One vector is turned by the same rotation once a tick. Each row is the vector after some number of ticks, and that number follows the row.
The counts run from 0 to 665.
[ 18  41  -2 -19 -19   5  11 -18  -3   3 -31 -13  -9 -13  41  14 -28  22
  30 -12  13   5  16  -6 -25 -34 -25 -15  12 -20  -7  25 -12  22 -28   4
   2  -7  -3 -18 -10  -7  29  31  24  29  -9   7 -27   4  38 -36  13  16
 -31 -25]  464
[ 10  51   8 -11 -42  -7  27 -28 -21   6 -17  -3 -10 -16  27  16   5 -15
  40 -21  19   3  24   8   7 -14 -52 -18   6  -2 -11   2  11 -21   0  10
  15   0  21 -13 -10  -1  31  18  35  24   0 -23 -22   1  35   4 -11  33
 -18  16]  595
[-11  57   8  -3 -28 -11  15 -35 -22   3   1 -13  -7 -35  31  11  -5 -11
  46  -8  21   3  26   9   1 -31 -35 -16  11   4  -8  10   7 -25  15  20
  14  -3  17 -11   9   6  45  17  36  26  17  -8 -18 -13  17  -9 -13  22
 -15  22]  606
[ -1  57  -1 -19 -14  -3 -11  -8   3 -10 -17 -25 -24 -20  36  12 -13   5
  16 -16   9   4  21   2 -15 -26 -35 -14  16 -20  11   1   8  11 -18  -4
  13  -1 -13 -17 -26  -2  40  30  21  40  -4  10 -41  -4  35 -20   0  29
 -30 -13]  460
[ -6  63  -5  -5 -13 -20 -13 -20  -1   8  -8 -15 -26 -31  32  12 -14   0
  46  -5   5 -10  23   7 -15 -32 -19 -15  25 -25   7  26   0   5 -10   5
  11  13   6   0   1  -3  35  21  13  39  18  14 -44 -19  25 -13  -1  33
 -20  -6]  168
[-27  53  10   8 -25 -18  22 -40  -6  -7  -4  -8  -6 -44  29   5  -4   0
  35  -4  10 -11  24  17   1 -39 -38  -9  13   2 -15  16  -1 -19  12  21
   8  -6  12   3   3  10  34   7  38  17  -5   5 -42 -22  18  -4 -16  12
 -24  27]  287
[-30  51  -4   0 -21  -2  19 -27  -7 -11 -15 -11  -6 -38  44   5  -6   6
   9  -9  16  -3  26  14   8 -34 -62   2   7  -6 -11  20   2   6   1  21
  12 -14 -10  -9 -16  10  18  17  44  19 -25  16 -33 -20  20 -10  -6   5
 -24  11]  23
[ -8  45  -4   0 -10   0  14 -25 -29   4  -3 -13   6 -44  52  12 -14   5
  29 -14  12  14  20   1 -10 -45 -41  -7  -2   3 -23  39 -12   2   6  26
   6 -21  -7 -21  11  10  28  24  55  20  -1  12  -5 -14  12 -18   5   2
 -17  16]  353
[ 17  39  26  -1 -32 -14   0 -17   9  -4 -30 -15  -8 -16  35   9 -22   7
  47 -17   4  -9  15  -1 -26 -23 -23 -26  10 -11  15  13  -7  -3  -6 -16
   4   5  19 -15 -10  -5  32  14  13  39   7  -6 -43  -7  25 -18 -12  37
 -39  23]  513
[-27  59  18   1 -43 -19   1 -28 -13   8 -14 -21 -10 -30  34  12  -7 -13
  47 -10  18  -6  26  10  -4 -29 -32  -8  17   2   1   7   7 -12   7  15
   2 -14  20  -1 -10   3  33   8  13  23  -2 -16 -24 -14  29   0  -6  41
 -25   5]  579
[ 19  30  24   4 -42 -12  39 -36  -4  -3 -24  11   1 -25  29   5  -8  10
  41  -8   2 -11  16   8 -13 -27 -34 -25   5   3 -13   9 -11 -16  -3   7
  -2  -2  23  -1  -3   0  27  10  39  16 -14 -23 -36  -7  31   2  -9  23
 -39  29]  265
[ 22  26   3  -6 -22  -3   4 -11 -20   7 -10   5  -6 -37  65  -4 -12   7
  13 -18  -4   1  23   7 -11 -12 -47 -15  -4 -21   9  16 -10  11   1   3
  12  11 -17 -29 -27  -2  29  21  45  28  -7  15 -19  -8  37   2  -6  30
 -42  17]  394
[ 33  46   8 -12 -30  -7  27 -16  -8   2 -30  -8 -13 -11  18  20  -9  14
  46  -9  11  -3   9  -8 -28 -35 -24 -23  15 -11 -22   7  -4  -8 -31   2
  -6  -6  18   2  -1  -7  28  27  29  31  -6 -28 -32   5  43 -13   8  26
 -25  -8]  200
[ -5  57   8 -11 -38 -10  17 -29 -17   4 -11 -11  -9 -21  31  15   4 -12
  37 -17  25  -1  27  10   9 -16 -51 -13  11  -1  -7   0  17 -23   3  11
  17   1  19  -8 -12   4  35  18  32  27   0 -17 -21  -3  33   3 -17  30
 -14  16]  596
[-32  51  16  16 -30 -22   9 -27 -22   4  -7  -7   3 -40  39  17  -8  -6
  36  -9  10  -5  20   3  -1 -50 -37  -9   3   1 -22  34 -12  -8   6  29
  -7 -26   7  -1   8   7  19  11  38  13 -19  -3 -17 -19  16   0   5  19
 -24   5]  307
[-15  39   1   3 -21 -10  16 -28 -28   3  -5 -17  -5 -56  44  -8  -6   9
  31  -3   0   8  24   6 -21 -37 -31  -5  13  12 -13  10   2  -8   8  21
   3 -12  -8  -3 -10   4  40  22  51  19   1   0 -10 -22  24   9  -1  15
 -36  30]  653
[ 11  45   1   8 -15  -1  -7  -2 -16   5 -32 -27 -20 -40  48  -3 -24  22
  46  -9  -2   3  12  -4 -39 -42 -16  -3   9 -21   4  34 -14  20 -11   1
 -10  -3   1  -9  -8   5  18  13  30  36  -4   7 -14 -21  29 -14  15  14
 -31   0]  125
[  6  46  -8   6 -10   3  19   0 -28   4 -14  -7   0 -34  48  15  -2   9
  22 -23   3   9  12  -2 -10 -39 -51  -6  -7  -8 -33  41 -12   3  -5  11
  -2 -18  -9 -18   2   3   7  24  66  31 -12   5  -7 -20  17  -6   9   3
 -14  22]  363
[ 20  33  16  12 -32 -14  19 -17 -27  15  -5   9   7 -31  41  16  -6  -6
  47 -20  -3   2  15  -3 -13 -32 -34 -25  -4   1 -22  30 -14 -19   3   9
  -6  -7  15 -14  11  -5  24  17  49  22   7 -14  -8  -7  19   6   1  30
 -24  32]  630
[ 15  56  -1 -18 -18  -6  -8  -8   0  -6 -15 -15 -24 -16  36  13 -12   3
  14 -19   7  -2  20  -1 -11 -19 -43 -19  15 -27  11  -2   6   9 -15  -6
  13   4 -12 -21 -24  -3  38  30  22  41  -5   8 -42  -4  37 -15  -3  32
 -31 -10]  459
[ -8  38  12   7 -40 -17  33 -26 -19  13 -11  17  11 -19  44  23  -2  -7
  35 -22  10 -12  25   3  17 -27 -54 -18  -6 -10 -27  36 -18  -6   0  18
   2 -10  17 -12   1  -3   7  13  41  14 -18  -5 -27  -4  26   4   0  30
 -21  13]  301
[-27  44  -4  -4 -21   1  24 -27 -11  -6 -19  -7  -1 -37  48  10  -8  11
  14 -13  18  -1  24  12   6 -37 -58   4   2  -8 -19  31  -6  12  -2  25
   9 -15  -7 -10 -12  10  11  16  45  14 -29  15 -30 -17  23 -15   1   0
 -23   3]  24
[ 29  52   7 -16 -30 -12  18 -16   0  -4 -24  -8 -16  -9  16  19  -3   3
  38 -14   8  -4  14  -3 -19 -22 -34 -29  20 -11  -7  -6   7 -13 -21  -7
   6   5  14  -3 -10  -5  38  27  28  37   4 -24 -41   2  39  -8  -5  37
 -29   5]  202
[-20  46  -4   3 -11 -11 -10   1 -23   7  -4 -15  -4 -42  53  12  -4  -8
  13 -25  -1  10  25   0  -3 -29 -51  -8   1  -5  -4  26  -1   3   5   6
   7 -11 -17 -26 -12  -1  24  25  48  35  -1  21 -13 -27  12  -2  -4  25
 -25  29]  369
[ 20  50   8  11 -23   1   8   0 -26  -9 -16 -11  -9 -29  46  13 -17   3
  21 -22   6   7   4  -6 -15 -43 -51  -3  -4 -14 -13  28 -18   7  -3   8
  -9 -26  -5 -22  -5  14  13   7  47  26 -31  -4  -7  -5  37 -12  16   0
 -25  -9]  62
[-11  53  -1   4 -10 -13 -24  -7  -7  -4 -10 -17 -16 -39  46  13 -17   2
  27  -9   1  -4  17  -3 -23 -44 -22 -10  18 -23   6  21 -12  18 -12   7
   1 -13 -15 -12 -13   2  32  23  20  36  -5  20 -29 -18  29 -18  12  26
 -34 -21]  443
[-25  48  17  11 -35 -26   8 -27 -14   2   1   8   4 -33  41  17  -4 -20
  30 -18   8 -12  29   9  13 -31 -48 -20   4  -3  -7  20  -5 -15  14  16
   7 -11   7 -11  -2   3  27  11  30  21  -4   7 -29 -13  18   4 -12  37
 -27  19]  304
[ 11  39  10 -10 -40   0  37 -37 -26  17 -17   2   6 -17  42  19 -10   0
  50 -14  22   5  27   6   3 -25 -39 -16   2  -1 -19  26  -7 -12  -3  23
   9  -5  24 -12   8  -2  28  20  38  16   3 -16  -9   5  30 -11   0  23
 -12  12]  602
[ 20  51  18  14 -42 -18  24 -21  -9   4 -26   6  -9 -15  22  22  -2  -4
  57 -18   4 -14  11   1  -3 -33 -39 -18   5 -17 -18  25 -12 -15  -8   4
  -8  -1  35   3   4   5  10  -2  29  27 -11 -21 -38  -6  35   3  -2  29
 -15   9]  566
[ -6  54  -9   3  -8   0 -13   8 -15   8 -30 -33 -17 -33  51   8 -13  14
  35 -20   3   6  16  -3 -21 -33 -31   1   6 -20   3  35  -1  19 -13  -7
  -3  -1  -3 -16 -15  -2   7  20  34  45  -4  11 -18 -27  19  -9   9  16
 -18  10]  115
[  3  43   9   8 -33 -10  43 -28 -12  -1 -15  10   1 -26  28  15   0   5
  40 -10   9 -12  15  10   3 -40 -48 -13   1  -8 -37  31 -13 -13  -3  22
  -3  -7  20   5  10   6  10   7  48  14 -16  -7 -34 -11  24   0   0   8
 -16  16]  291
[ 29  38   2   7 -17  -8   1   4 -20  -3  -8   0  -9 -37  49   3  -5   0
  10 -25 -10   5  11   1 -16 -20 -55 -16  -4 -15   2  11 -11   1   1  -6
   4   6 -13 -25 -22   2  24  17  57  33 -14   3 -20 -13  35  13  -5  23
 -41  30]  385
[ 24  22   0  -4 -25   1  11  -6 -22   8 -17   6  -4 -33  64  -1 -15  11
  17 -21  -5   5  20   3 -14 -15 -47 -13  -5 -17   1  22 -14  17  -6   1
   8   9 -11 -26 -28  -4  20  24  49  26 -13  12 -12  -4  37   3   2  27
 -43  15]  393
